In the rows, 128 means zero.
Y: rows in a few groups, each row roughly a mix of its group's directions
Y (111 x 10)
[[128 111 133 164  94 116 110 107 137  77]
 [ 97 121 146 163 105 115 109  89 147 157]
 [133 114 142 105 156  97 125 127  70 108]
 [159 130 110 110 159 127 140 158  78 148]
 [139 120  86  84 130 136 155 162 150 134]
 [151 145  92  93 141 144 156 166 119 108]
 [ 94 125  88 116  97 153 163 114 116 148]
 [146 127 149 137 123  84  96 106 157  92]
 [147 120  94  87 136 151 149 173 125 136]
 [ 85 150 136 130 136  84 138 101  99 145]
 [147 119 128 107 154 120 131 146  62 135]
 [106 134 162 173 114 119 107  85 113 133]
 [111 133 167 171 119 112 101  87 125 130]
 [102 142 138 151 129  83 110  98  93 106]
 [100 139 112 116 140 145 180 138  98 159]
 [165  98 110 124 108 174 126 152 156 133]
 [168 105 133 146  97 152 105 130 164 102]
 [ 96 165 103 127 137 152 149 126 155 167]
 [ 92 145 116 127 128 158 172 134 104 165]
 [130 107 154 161 102 110 112 121 170  94]
 [124 160  96 127 118 152 162 140 160 165]
 [122 150 128 151 131 157 134 137  62 137]
 [178 106 128 129 116 164 115 150 157 105]
 [160  96 119 126 105 171 125 150 165 119]
 [155 126 175 152 147 110  81 132 126 119]
 [111 166 120 149 117 134 148  94  98  89]
 [109 125 118 133 109 163 137 138  88 179]
 [100 115 143 133 100 114  93 100 155  89]
 [104 117 140 150 111 153 123 124  92 182]
 [135 114 106 118 123 181 170 156 126 144]
 [121 117 128 171  90 111 113  98 134  88]
 [141 135 124 126 138 163 132 157  65 128]
 [113  97 116 152  97 146 169 128 111  92]
 [ 93 151 131 131 142  70 118  99 115 129]
 [116 115 143 163  90 122 115 123 179 109]
 [ 91 155 123 109 159 106 143 126  96 164]
 [116 156  95  94 158 145 151 126 113 164]
 [ 93 145 142 130 143  71 113 102 111 124]
 [119 104 153 139 123  99 102 100 180 130]
 [104 153 126  95 167 103 136 132 113 169]
 [103 145 119  77 146 120 141  84 130 112]
 [130 127 111  95 153 159 152 161 114 168]
 [149  95 139 111 142 123 108 162 161 169]
 [109 145 121 149 106 143 129 116 195 132]
 [111 156 136  92 176  98 135 134 114 152]
 [174 106 134 131 144 114 125 162  82 127]
 [145 114 139 105 151 113 122 134  62 117]
 [149 121 143 137 126  87  92 110 154  87]
 [ 92 149 119 107 158 117 157 131  98 165]
 [165 112 126 109 127 180 132 162 149 142]
 [ 92 147 130 164 106 138 137  86  96 126]
 [138 105 154 182  94 124 116 151 145 120]
 [159 105 144 126 145 105 118 149  72 113]
 [ 84 153 126 113 156  99 148 121  96 151]
 [140 129 122  91 151 159 147 160 127 173]
 [168 152 116 102 153 132 139 162 122  90]
 [107 115 156 139  92 118  93 105 138  87]
 [118 159 160 170 134 141 123 107  84 126]
 [158 126 120  95 159 166 139 168 130 144]
 [178  98 145 154 127 114 118 162 104 118]
 [180 113 138 126 149 112 133 153  83 122]
 [165 104 139 139 112 133  98 131 158  81]
 [ 93 163 121 119 119 155 163 105 154 152]
 [ 88 123 113 145 101 154 142 107  87 152]
 [149  95 138 113 146 123 101 164 161 161]
 [ 91 138 125 138 107 139 126 103 189 128]
 [164 135 127 101 163 106 135 159 161 104]
 [110 157  99  94 157 142 160 115 136 159]
 [161 119 148 144 110 104  92 110 159  94]
 [125 156  98  95 161 144 148 130 101 162]
 [175 112 127 135 113 157 104 142 166 104]
 [ 97 134 123 139  88 139 108 108 179 116]
 [ 84 158 135 130 144  84 133 104 101 137]
 [140 123 116  94 145 162 152 160 131 172]
 [117 136  80  99 114 154 169 142 109 128]
 [112 117 128 130 115 100 124  98 193 128]
 [ 90 133 109 154  95 152 134 109  96 156]
 [101 162 121 151 116 130 153  89 100  98]
 [137 124 141 186 101 140 135 159 152 148]
 [ 96 156 109  82 144 143 138  89 132 134]
 [110 159 102 101 149 152 162 121 127 168]
 [119 129 137 163 104  94  96  95 133  93]
 [169 102 120 136 102 174 128 146 156 118]
 [111 152 160 176 124 127 116  97  95 134]
 [ 88 142 106 116 147 129 153 133  89 166]
 [152 136 132 115 141  98 121 122 172  77]
 [103 154 105  75 149 135 142 101 111 136]
 [119 107 146 135 118 100 105  99 186 128]
 [126 125 141 166  95 111 108 100 148  85]
 [100 155 109  77 151 134 142  97 113 134]
 [ 88 140 128 141  95 143 117 103 177 123]
 [158 101 142 136 130 112  97 151  79 109]
 [118  87 130 119 125 119 116 141 163 183]
 [112 126  86 115 116 160 158 148  94 152]
 [151 154 102 106 154 138 154 160 108  94]
 [106 150 106  72 152 132 141  98 114 131]
 [161 126 150 127 154  94 100 140 166 103]
 [170 135 162 124 166 111 109 148 134  97]
 [126 124 140 162  93 132 117 122 187 113]
 [144 102 118 163  85 165 128 127 135  99]
 [140 139 112  87 170 118 141 127  81 135]
 [164 103 123 141 101 175 123 145 152 106]
 [125 137  81  94 120 149 169 145 111 113]
 [ 95 121 141 159  92 129 113  92 126 165]
 [106 160 107 115 124 157 165 115 158 160]
 [160  95 148 157 121 110  95 154 106 106]
 [128 136 154 157 131 151 110 128  65 132]
 [158 103 142 178 105 130 105 161 138 124]
 [111 132 142 156 111  81 110  90 132  99]
 [126  84 149 130 125 112  96 132 161 169]
 [ 91 153 118 107 115 146 129  86 168 122]]
which group is each row in? (one row of each group first)
[126 140  81  99 121 154 167 149 108 118] : <53>
[143 112 110 127 115 189 155 156 123 140] : <66>
[ 99 148 109  74 145 135 134  96 105 129] : <116>

[171 154 138 122 158 126 118 158 108  89] : <53>
[148  97 155 161 101 112  95 142 127  97] : <116>
[168 134 118 106 159 118 139 151  79 134] : <116>
[100 135 137 173 114 142 115 102  81 138] : <53>
[107 161 115 104 132 146 172 100 157 147] : <116>
[110  86 147 140 125 120 103 121 161 173] : <53>
[156 116 125 111 157 114 136 152  69 136] : <116>
[114 153  93 106 134 156 151 140 109 173] : <116>
[104 114 125 171  80 154 143 113 118 110] : <66>
[137  97 153 122 147  94 108 124 180 123] : <53>
[142 122 123  86 145 150 148 156 147 174] : <66>
